Each row is where one point has got to under a steady rotation. How many ticks took it there?
The counts run from 0 to 400.
[ 95 175 158 141 103 130 165 178 122  94  72 122 119 173 144 123  91 117
 130 156 126 126 176 152 104 100 106 129 114 120  84 106  99 138 112 132
 153 112 145 118 121 148 133 133 163 156  71 148 120 110 144  92 177 121
 122 115 128 105 114  95 115 113 107 102 113 114  84 105 131 202 123 143
 157 117 125 122 152 143  97 110]
14
[124 180 151  83 164 105 174 181 104 115  92 107 100 138 124  95 124 105
 128 140 170 110 129 121 113 118 125 176 136 138 113 147 108 153  99 158
 121 170 159 125 129 115 124 118 163 145  55 145 132 100 137 121 164 110
 132 114 180 106 119 107 139 127 153 103 134  74  95 103 174 163 142 166
 102 123 113 120 142 102 104 131]
181
[100 172 172 132 115 137 150 158 111 104  78 122 137 181 135  84  97 103
 100 163 134 125 165 131 102  96 123 138 109 135  99 108 125 133 159 139
 114 106 174 131 101 144 137 130 145 139  68 127 149  92 153  67 160 109
 121 110 140  71 110  97 134 113 100 107 126 103  91 115 141 163  90 144
 142 129 139 140 166 143 118 111]
212
[113 183 181 107 151 133 134 156 109 114  89  87 112 160 148 124  76 121
  82 149 160 152 141 130 145 105 113 104 109 114 107 144 117 107 129 134
 120 140 172  96 111 162 119 124 173 157  73 138 155 114 155  76 173 114
 121  86 142 115 128 124 154 117 110 113 136 185  82 124 121 186 142 148
 165  95 122 111 126 119  79 124]
114
[ 98 196 147 113  96 120 150 183  87 134 104 148 138 175 170  83 101 135
 122 134 141 134 120 128 118  80 128 157 126 114 112 116 154 136 119 159
 121 137 168 152 103 117 131 136 114 140  72 135 148  87 133 104 137 107
 138 147 166 101 116 110 128 144 116  93 110  91  93 141 183 146 152 194
  80 130 152 124 121 107 137 119]
334
[116 165 176 119 156  98 154 177 128 131 126 120 107 131 167 104 135 119
 123 109 165 108 117 106 144  70 137 149 159 115  97 146 108 151  98 143
 135 127 126 108 131 130 124 145 163 131  65 144 105  83 136 137 155 113
 113 122 173 135 121  85 123 133 134 110 107  93 100 113 171 155 162 186
  93 167 113  85 119 129  84 140]
264
[116 148 169 153  94 155 151 154 114 143 104 118 143 188 162  84 125 131
  94 117 120 155 130 143 134  76 125 141 115 107  87  90 112 181 123 167
 135 105 137 155  80 150 127 149 139 137  92 133 100  83 172  94 145 109
 137 131 151 117 115  89 136 122 102 119  90 118  94 124 159 167 173 140
  96 132 132 135  99 135 128  97]
48
[ 93 198 146 113 102 116 159 168  89 113  84 128 119 157 139  84  94 112
 101 111 136 135 142 144 100 108 108 149 122 122 112 109 123 155 103 133
 110 130 167 156 124 128 125 117 129 137  71 144 140  90 141  74 174 124
 146 109 151  86 114  89 120 130 125 104 117  93  77 141 151 173 112 162
 114 124 143 137 144  92  98 108]
253
[ 90 156 180 178 130 142 163 142 139 123  97 115 120 145 160  92 122 103
  96 122 139 116 142 152 111  84 120 146 127 125  78  97 106 149 152 109
 124 102 131 136  92 119 126 123 180 118  60 143 113  46 157  88 132 138
 110 127 159  87 105  81 126 111 134 141 109 100 109 128 178 150 111 148
 107 129 134 118 157 134 107 102]
167
[ 96 172 139 147 129 145 189 159  97 121  90  84 123 133 131  97  96 106
 112 151 154 125 123 152 119 118 123 187 112 143 118 117 107 150 121 138
 121 146 136 147 115 113 113  92 163 126  74 118 128  83 191 108 161 111
 130 103 147  88 125 100 126 129 153 103 102 100  86 114 168 196 135 128
 125  83 110 135 148 111 107 116]
325
[120 167 183  92 167 102 148 150 124 166 133  94 113 140 162  88 126 146
 127 136 151 131 137  87 136  87 176 158 128 126 121 138 129 142 128 168
 128 127 121  91  85 154 114 144 178 154  68 130 120 118 155 141 158  97
 118 115 180 127 117  81 134 133 114 111 129 144 107 117 145 180 170 166
 103 143  88 102 102 130 101 126]
345
[106 172 145 130 112 174 166 173 108 124 106 111 128 136 168 119  99 136
 130 120 145 147 130 143 135  99 121 146  94 107 117 100 124 172 118 149
 138 115 114 143  99 132 123 137 162 168  90 110  99  98 157 120 138 110
 126 129 138 142 133 109 109 126 141 106  99 131  81 106 165 212 193 172
  93  95 114  98  96 130 110 111]
361
[ 88 212 154 128 152 146 169 149 123 135  95  66 127 138 137 149  79 114
 100 148 155 132 109 156 146 118 113 156 118 124 101 136 110 127 147 136
 131 157 151 127 100 121 127  88 167 152  73 118 125  98 161 109 142 111
  95  95 161  95 125 129 126 124 162 113 141 166 100 111 153 198 145 155
 144  82 135 121 123 101  94 123]
198
[ 92 144 161 175 107 139 172 175 118 107  96 111 106 118 168  91 105 107
 115 133 153 116 148 158 111  78 114 151 119 132  89 111 120 138 131 108
 143 112 111 123 122 107 126 147 188 138  72 123 109  61 165  99 146 126
 111 135 138 112 130  96 108 121 137 110  92  93  77 110 180 186 137 149
 126 114 116  97 147 157 100 123]
365
[119 172 172  97 179 137 151 166  88 113 123  96 102 130 155  84 116 119
  90  81 178 121 114 131 141  91 134 131 122 131 127 142 126 145 146 135
  92 140 162 123  86 121 113 129 175 138  66 125 143  79 166  92 151 133
 132 115 144 111 127 108 156 113 140 129 133 133  86 154 170 145 144 156
  87 111 132 101 123 110  92 115]
350
[110 185 156 153 103 119 164 156 104 111 115 112 139 149 165 109  80 114
 122 138 123 109 149 123 118  76 116 168 130 139  96  92 120 142 126 142
 131 135 127 127 101 123 119  87 140 127  62 101 130  98 193 105 161 125
 111 130 129  87  97  60 118 145 135 109 101 116  91 160 134 190 101 145
 131 118 112 131 153 138 119 117]
369
[126 156 171 139 128 153 170 136 116 143 104  83 132 155 140 101 108 126
 104 106 120 146 125 141 132 109 109 157 112 129 114 107  95 173 122 167
 129 141 127 139  78 151 110  93 151 130  63 129 118  91 206 103 165 125
 134 117 146  96  99  59 143 126 123 138 114 154 104 152 128 191 154 126
 104  89 105 140 116 109 121  96]
45
[104 155 161 112 163 120 161 189 101 106 104 120  91 133 151  98 129 122
 155 121 179 115 148 117 112  92 138 146 136 126  97 158 122 137 101 136
 133 129 158  87 118 107 131 151 190 149  55 141 125  89 135 130 159 129
 121 141 153 146 119 105 134 123  99 117 117  91  86 130 182 155 156 185
 118 129 114  82 131 137  95 134]
222
[114 184 179  81 161 118 145 166  96 105 119 109 120 157 144  88 109 112
  63 117 177 125 108 114 151  95 133 119 125 117 130 137 130 143 124 137
  96 123 173 138 117 153 126 139 148 144  80 133 151  95 160  76 153 117
 125  94 153  94 130 108 140 126 139  98 134 110  67 120 166 143 135 167
 105 156 139 113 121 110  85 123]
110
[ 95 193 147 114 104 124 152 177 106 141 108 143 123 157 181 105  96 143
 148 110 121 145 160 128  98 116 116 139 103 111 101 101 144 157 122 152
 145 126 130 138  89 130 129 141 139 163  53 137 136  96  97 103 136 101
 142 151 173 105  94 100 130 119 123 125 138 133 113 149 156 170 154 193
  74 102 135 108 121 108 124 103]
134
[122 174 189 104 155 124 125 160 122 137 106  96 124 164 167 127 110 137
 104 117 135 170 141 120 146 100 114  92 114  99 105 133 119 134 139 171
 132 138 140  97  91 169 119 132 169 157  60 148 136 111 117  97 141  88
 130 121 185 128 106 125 159 114 118 137 153 184 123 122 134 160 173 178
 106 102 125 103 112 105 111 120]
33
[121 140 189 108 142  98 140 157 126 145 126 116 121 154 168  80 121 124
 140 161 144 120 159  86 125  76 160 156 142 128 104 122 126 130 132 161
 133 119 133  86  92 161 129 134 164 143  57 118 119 121 168 131 164  92
 114 131 178 108 101  69 131 126  98 119 114 118  99 122 136 177 142 162
 111 157  88 116 124 153 119 119]
103
[131 147 188 116 169  96 147 163 121 136 100  80 108 152 124  83 128 115
 111 147 153 127 147 116 125  86 133 157 149 136  98 152 106 120 110 156
 124 155 165  83 117 143 118 116 164 121  46 150 141 100 185 111 187 117
 124 110 164  99 107  78 171 121  97 126 132 122  98 132 136 162 131 142
 146 120  90 132 145 131 106 124]
185
[110 167 177 161 104 149 161 152 139 160  86  87 127 166 157 132  98 136
 105 147 113 163 137 149 125 109 111 136 107  95  86 103 102 141 110 152
 156 112 118 131  97 162 128 128 166 147  81 159  92  97 147 106 153 110
 126 109 165 114 119 100 123 122 116 118 114 162 101  98 128 208 174 147
 137 113 119 118 108 127 107 104]
400
[ 89 177 153 142 108 160 168 181 108  88  79 128 129 173 156 117  97 115
 124 126 143 135 141 162 112  95  93 126 104 112  79 107 112 166 115 138
 137 114 166 151 107 108 148 132 141 150  67 143 112  76 122  89 138 128
 126 150 138 119  94 114 132 103 125 132 114  91  92 129 183 154 134 177
 107 108 167 110 131 128 121 114]
52
[109 169 173 110 107 128 151 169 134 132  86 128 136 194 157 102 117 130
 137 157 120 146 178 118 112 104 130 135 108 109  89 102 120 168 128 172
 145 103 139 121  88 160 137 153 147 164  61 152 114 113 114 102 152  87
 131 145 177 111  97  97 131 107  91 120 121 112 114  99 137 178 156 172
 105 141 129 127 113 136 139 114]
175
[109 158 163 144 111 138 165 161 105 153 105 133 131 176 148  71 131 138
 117 110 112 148 134 135 114  90 124 168 114 117 105  97 118 184 101 172
 132 119 137 157  85 134 123 134 132 135  72 146 115  79 163 104 152 112
 150 146 161 107 106  72 131 128 112 123  93  96 104 136 175 177 175 155
  76 130 123 126 109 113 139 104]
290
[115 165 160 124 119 154 157 163 111 137 119  91 121 142 173 117 108 138
  97 135 143 154 121 128 168  80 127 140 113 106 127 119 124 152 118 160
 141 123 112 126 107 160 116 142 176 162  92 115 104 111 164 121 141  94
 122 118 159 150 134 121 130 136 147  91 100 150  76  95 161 197 207 153
 102 112  98 100 100 130 105 121]
119
[108 177 188 109 158 144 166 134 109 120 125  88 123 143 135 107 111 113
  59 103 164 135 107 129 153 108 134 129 112 114 119 123 105 161 129 127
  93 110 169 143 105 136 137 121 157 139  81 128 126  96 176  84 153 141
 113  85 131  96 133  87 126 129 126 113 119 147  65 120 151 180 128 158
 130 141 127 126 104 111  60 107]
353
[100 190 178 104 130 153 127 165  94 126 132 115 131 165 193 122  97 136
  93 111 143 152 116 118 175  76 126  96 118 100 119 134 144 126 134 169
 125 132 150 118  84 138 125 139 152 163  72 108 133  99 153  99 128 107
 126 127 149 137 112 127 150 135 127 116 126 178  93 151 152 158 175 186
  91 121 142  93  96 116 110 122]
233
[101 181 154 124 110 176 163 165  83 120 106 104 126 156 179 128  82 138
 116 129 136 158 134 150 147 102 111 127 101 106 120 119 140 155 123 157
 147 126 119 140  96 140 120 133 160 176  82 108 117 109 162 109 138 100
 128 131 136 141 129 122 125 130 134 101 107 154  82 129 158 198 193 159
  98  79 126 103 105 126 122 112]
360
[109 190 147 114 146 161 174 163 106 103  97  90 117 132 162 123  96 115
  97 110 151 144 136 157 142 114  94 129 105 120 112 121 119 166 149 139
 127 142 129 151 110 121 122 117 176 156  85 125 125  83 121  74 122 105
 123 110 161 124 129 135 130 113 182 115 127 134  99 100 177 176 162 165
  83  91 137 104 124 107  96 116]
279
[110 187 171 112 109 104 153 168 130 134  81 122 119 167 147 106  99 127
 123 154 129 136 163 130 102 104 118 142 109 121  90 111 115 137  87 135
 140 120 155 121 125 150 132 123 136 146  51 165 116 123 135 103 188 118
 136 110 154  94 116  76 119 119  84 102 124 118  89 112 120 193 124 169
 157 145 117 119 128 115  84 114]
256
[ 99 153 157 162 121 156 158 174 104 107 116 105 104 121 175 104 104 116
 100 117 150 129 136 156 139  71 101 131 127 120  95 124 126 129 135 117
 133 118 118 120 109 116 109 136 194 136  79 123 129  51 176  94 139 121
 115 121 143 128 127 126 133 120 156 120 101 115  79 139 190 165 153 139
 103  87 119  90 149 145 112 120]
123
[ 92 191 167 141 149 156 163 147 110 112  92  93 124 164 142 140  91 116
  80 104 141 142 103 162 142 108  95 132 110 108  99 119  95 156 104 134
 111 137 166 148 105 135 130  97 149 144  70 145 121  79 158  80 155 141
 120  94 137 102 124  97 134 122 140 127 129 166  83 134 135 180 138 152
 141  99 143 122 120  98  64 104]
396
